Where one turn sends some rows of the set: a few examples, then the rows asked:
K_876: [-32  -8  -1  14  10 -15  -2 -12  36  14 -10   4 -16   0 -23  16 -12  -6
  -3  42  -8  12   9]
K_157: [ 25 -16   6  12   9   3  22 -22   5  16   7   4 -25  19  33  22  -3  22
  40  19 -13  14   2]
K_727: [  9  17   7  24  12  25  11  17   0  -9  33  44 -16  -4   7 -15  -6  21
  -1  12  -2 -30 -21]
K_620: [ 31  -7  10   7  18  -1  17 -19  -2  18  22   1 -14  13  28  20   0  34
  34  15 -11  25   2]
K_495: [ 18 -11  16 -30  25   6  25 -19   8  14  -7  -3  17  15   3  13  -4  13
  -8   9  20  10 -45]
K_333: [-19   8 -10  -3  10  20 -20   1  14   6 -22  22  21  26  35  -3  30 -28
 -16  -2   2 -21 -15]
K_520: [  5 -14 -10  10   0   7  23  25  12 -15  20 -15  -5   6 -17   8 -26 -10
  11  24  24  15  25]
K_211: [ 26 -12  15 -28  25   2  24 -21   8  11  -6  -2  16  17   6  11  -9  14
  -6  16  18  18 -44]
K_985: [ 27 -24   0  12  17   1  25 -15   0  12  23   4 -23  22  22  12  -1  29
  34   6 -13  29   5]
K_100: [  0 -21  -9   1  -6   1  35  23   2  -9  22 -11 -12   4  -9  14 -27  -8
  17   9  16  16  26]
K_947: [-14  -3   9  17  21   8 -20  17 -15  28  29 -20  33   5   5 -17  20  -7
  10 -14  -2   3   8]
K_849: [ -3 -22 -14   3  -5   9  26  18   2 -17  18 -26  -8  10  -3  12 -30 -14
   9  18  14  19  20]
K_482: [ 34 -14   7  12   7  -1  24 -14  12  18  17  15 -20  15  30  16  -1  24
  31  11 -18  32   2]
K_449: [ 22  -8  13 -31  28   1  28 -23  10  17  -3  -4  15  12   9  13  -5   9
  -5   8  21  13 -42]
K_510: [-13   6 -14 -13  24  17 -17  -3  17  20 -10  24  21  24  22  -5  37 -29
 -13   2   2 -25  -5]
K_618: [-28 -10  -5  17  15 -10  -8  -7  33   8 -14   6 -22   1 -29  19  -7  -1
  -5  39 -12  11   7]
K_636: [ -8   9  19  17  -2  -2 -19 -15  -4 -13 -11  12 -20 -19   2  -9   7 -21
 -24 -28 -21 -17 -27]
K_248: [-12  12 -17  -4   9  20  -9  -3  13  12  -3  24  22  20  27  -4  30 -36
 -20  -5   5 -35  -4]
K_648: [ -4  22  16  13   8   3 -17 -16  -1 -15  -4  13 -17 -20  -8  -2   8 -13
 -34 -23 -17 -11 -36]
K_710: [ 10  17  10  22   7  23   7  17   1  -8  36  44 -21  -4   4 -18   0  13
  -6   6  -6 -33 -19]
K_172: [ -7  19  22  11   2  12 -23 -17   8  -9 -14  14 -15 -18   7 -12   3 -25
 -28 -24 -20  -6 -34]
K_776: [  3 -15  -9  -1  -5   7  21  21  12 -18  14 -18  -8   6  -9   9 -28  -6
   7   7  24  36  22]
K_11: [  9  18   9  25  10  27  12  14  -4 -11  29  44 -17  -9  11 -11  -1  21
  -7   8   0 -32 -17]
K_856: [-16   0   2  14  15   9 -21  14 -19  25  30 -16  36   7   9 -19  29  -5
   7 -16  -1   0   6]
K_373: [  2  17  11  13   7   8 -34 -12  -3 -11   3  15 -16 -15   5  -5  17 -16
 -29 -27 -26  -5 -33]
K_919: [-12   2   6  15  20   9 -23  19 -10  24  29 -22  31   8   4 -20  23 -11
  13 -16  -2   0   8]
K_195: [-16   5 -13 -16  14  24 -16  -4  10   9 -10  31  17  33  29 -11  32 -28
 -14  -7   6 -13  -8]
K_839: [-34  -9  -4  17  14 -13  -7  -7  37  16 -11   7 -20  -2 -26  11  -3   0
  -5  39  -8  10   5]
K_927: [ 12 -13   4  -2  -2  -7  27  15  12 -17  19 -17 -13   8 -15  10 -30 -14
  12  14  19  22  23]
K_640: [-17  16   9  15   7   9 -21 -20  -7 -18   1   9 -22 -18   8  -4   9 -18
 -21 -29 -28  -5 -31]
K_508: [ 24 -13  -3   5  13   0  21 -24  -2   9  11   6 -14  18  26  19   4  28
  36  27  -9  29  11]
K_883: [ -4   3 -10  -8  15  19  -6  12  15  13 -15  31  17  27  27  -9  32 -33
 -17 -13   3 -25  -4]

K_172 moves to K_100
K_876 moves to K_856
Where do these go?
K_776 moves to K_883
K_508 moves to K_373
K_495 moves to K_727
K_195 moves to K_482
K_620 moves to K_648
K_11 moves to K_618

Where one turn sends some rows of the set: a few examples, then the rows asked:
K_130: [ 28   9 -26  23 -26 -14   5 -12   5  12 -19 -15]
K_430: [ 23 -24 -19 -12 -58  14   7 -15  10  12 -14   3]
K_626: [ 31 -14 -27 -14 -28  29  -9  -4  37 -12  16 -13]
K_463: [-16  11   7  11 -19  14  -5  16  27  17 -12 -41]
K_282: [ -4  -1 -25 -23 -24  34  36  15  -5 -12  -1   1]
K_606: [ -2  19   0 -18 -18  -5 -20 -23  40  17 -37  -8]
K_506: [ 21   7   0 -11   8  41  -5   9  -7  36  -2 -10]
K_974: [-18   5  31 -31 -12   6   5  17  20  -9   1   4]
K_428: [ 15   2  31 -24   3  21 -17  11  31 -13 -10  -9]
K_182: [ 10  15   7  -9 -50 -24   0   7  14  14 -26  -2]
K_20: [ 14  11  -5   8 -33  13 -14  33  25   2   5 -34]
K_287: [  1  23 -24 -21 -14  14  -4 -18 -24  10  22  14]
K_529: [-26  10 -10  16 -21   9  18 -11  32  21  -1 -25]
K_536: [ -4   1   5  17  14   8 -14 -22  11 -16  13 -14]
K_414: [ 25  -8 -15 -27 -36   6  21  29  14 -16  16   6]
K_656: [ 22  19 -11 -28 -13   3 -15   7  -1  16  35  22]
K_13: [ 36  25 -18 -30 -22  13  -3  21  24   9 -37  -7]
K_803: [ -1 -22 -24 -41 -35  25  -6  -2  33   3  -3 -13]
K_121: [ 10   3 -32   3  17   3  12 -23  14 -15  22   4]
K_302: [ -8  37  -1 -22 -31  21  14 -14  48  -6   8   6]
K_799: [  7  41 -25 -26 -22  41   1  -7  34 -15   0  -6]
K_867: [  5   2  21 -24 -41  27 -12 -25  15  27   3   5]
K_880: [  1  11 -35 -34 -25   2   6  15 -18   2  -4  17]
K_558: [ 12  48 -18  -5 -14  33  -1  14   3 -29   4  -9]
K_612: [  1   4 -33 -15  -4   7 -28 -40  12   4  -5   0]
K_304: [ -9  11  30 -27 -24   8 -13 -13  -4  -2 -26  12]
K_682: [ 30   6  -5 -33  -2  26 -24  18  16  29  14   1]
K_679: [ 18  23  11 -23  18  -9 -14   9  13   4   3  18]
K_967: [-24  16   6 -30   6  28  10  -1  -2 -12 -18  -8]
K_58: [ 25  31 -15  12 -16  12 -14  20  14 -17  18 -22]
K_607: [ 14 -15 -28  -1   1  41  -4 -19  15  -1 -10 -32]
K_492: [  0 -25 -33  -9 -42   9  13  10  13  -2  18 -12]
K_19: [ 27  31  -1   8   6   7  -6  -1   5  10 -43 -17]
K_881: [ -9  12  -9 -27 -19  39 -19 -36  -7  22  -2   2]
K_245: [ 17   5  11 -11  -8  24  25  25 -11  17 -31   1]
K_103: [ 22  -2   7  16  -7  21  14  -7 -13  31   8  -4]
K_410: [ 11  18  26  -4   5   4   7  -1  15 -26  17  10]
K_925: [  6  46 -19 -20  -8 -18  14  -4   3   1 -18  13]
K_199: [  5  -6  16  -6 -13 -17 -10 -17  32 -12  22   0]
K_516: [ -5   0  12 -24 -22  34   4  27  -8 -17 -19 -17]
K_25: [ -3  -6 -23 -10  10  29  -5 -28  42  -2   7 -13]
K_38: [ -6  25 -42 -21 -20   7   4 -18  12  15 -37  -2]
K_481: [ 37  30 -23 -19 -13 -14  -7  -2  38   3  -4   9]
K_386: [-23  23  -6  -4 -37   8  32  -6  33   8  10   0]
K_805: [ 30  -2  15  21   4   2   1 -27  15   9  -8   5]
K_518: [ -6  -4   1   2 -25   4  29  13 -22 -14  -4  -9]
K_111: [ 23  -9  19  -1 -42  10   6 -14   4  31  17   8]
K_778: [ 40 -13 -37 -18   2  20  -5   6  30  24  -7  -4]

K_410 moves to K_626
K_199 moves to K_803
K_867 moves to K_881
Where do these go?
K_304 moves to K_612
K_38 moves to K_925
K_799 moves to K_558

Where one turn sends some rows of the set: a few examples, then the rows asked:
K_104: [-26  26 -12  -6 -10 -28  -7 -17 -10 -10   3   5  -1  13 -12 -41  22  23
 -23   9 -33   6 -11  33   3  11  13   7  26  25]
K_161: [  9 -15  27 -10  -8  -5  31   3 -12  -2 -29 -14   7  12  20 -29  20  -2
  24   1  28  14   2  32 -15  -2  11   6   8 -14]
K_851: [-15 -19  21 -18 -20   8   9  -4  -8   3  26  17  16  43 -11  -7   6   9
   1   0  39  -9   2  20   3  14  10  17  -4  28]
K_580: [ -9  26 -16 -11  -5  -4  10  -7 -42  -6  26   5   1  18  -4   9  17  12
  11   1 -65  -2   5  -9  -3   4   6  16   8 -17]
K_460: [-13  -2 -11 -12 -36  22 -16  -6 -28 -11  60  11 -10 -22  -5 -10  -1  -6
  -5 -15  10   9   0  -4   6   8  41  20  22 -11]
K_559: [ 13 -23  16  11  14   5  -4  16  -3 -18 -51  -5  -3   1  16 -24  17 -27
  21   1  25  -2   6   6  -4 -17  13 -10  -1  -5]
K_591: [ -8  15  26  -7   4 -23   9   5  -1   2   6   4  -9 -36  -8 -38  46  12
   2  -3 -44   4  -1  12   1 -11  14  -3  16  31]
K_833: [-18  -5 -30   6 -18  15 -25  -2 -26 -24  43   4 -26 -40  -4   4 -13 -15
  -6  10  27  -4   4  -6   2   4  15   2  28  -6]
K_171: [ -1 -12   2   5 -15  14  -4  -6 -14 -15 -52   4   5  39  10 -30   4  -6
   5  -1  22   6   5  12  -7   4  14  18   2 -18]
K_865: [-15 -27   1   6  -2  15 -17   9  -3 -15  -3  26  -2  20 -13   7  -4  -8
  -1  14  46 -26  11  -2   6  -1  -6  -1  -9  38]
K_996: [ -2  19  -9  -4  16 -21  26   3 -41 -11  31 -11  -8 -19   5  17  26   0
  23  16 -50  -6   8  -5  -6 -10  -8  -8  15 -10]
K_65: [-24  21  -6  20   2 -20 -18  -2   1 -18 -30  12 -24 -29  -9 -24  20   7
 -15  20 -36 -13   5  -7   1  -9 -13  -1  14  32]
K_423: [ -3 -31  40  -8   0   7  21  17   0   4  18  12   3 -12  -4   2  19  -8
  22   3  43 -20  12   6   1 -12  -7  -1  -9  40]
K_255: [ -9  -5   5  -9 -33  16   6   0 -25  -4  50   2 -25 -62   8   3   2  -7
   9  -1  16  -1  11 -15  -1   0  12  17  19  -4]
K_675: [ -3  18 -34   7  24 -10 -17   6 -35 -28  18   5  -8   4  -7  13  15  -8
  11   9 -54 -13   4 -14   4  -9   6 -13   9  -8]

K_675 moves to K_996
K_559 moves to K_161
K_851 moves to K_865
Where do these go?
K_104 moves to K_65
K_255 moves to K_460

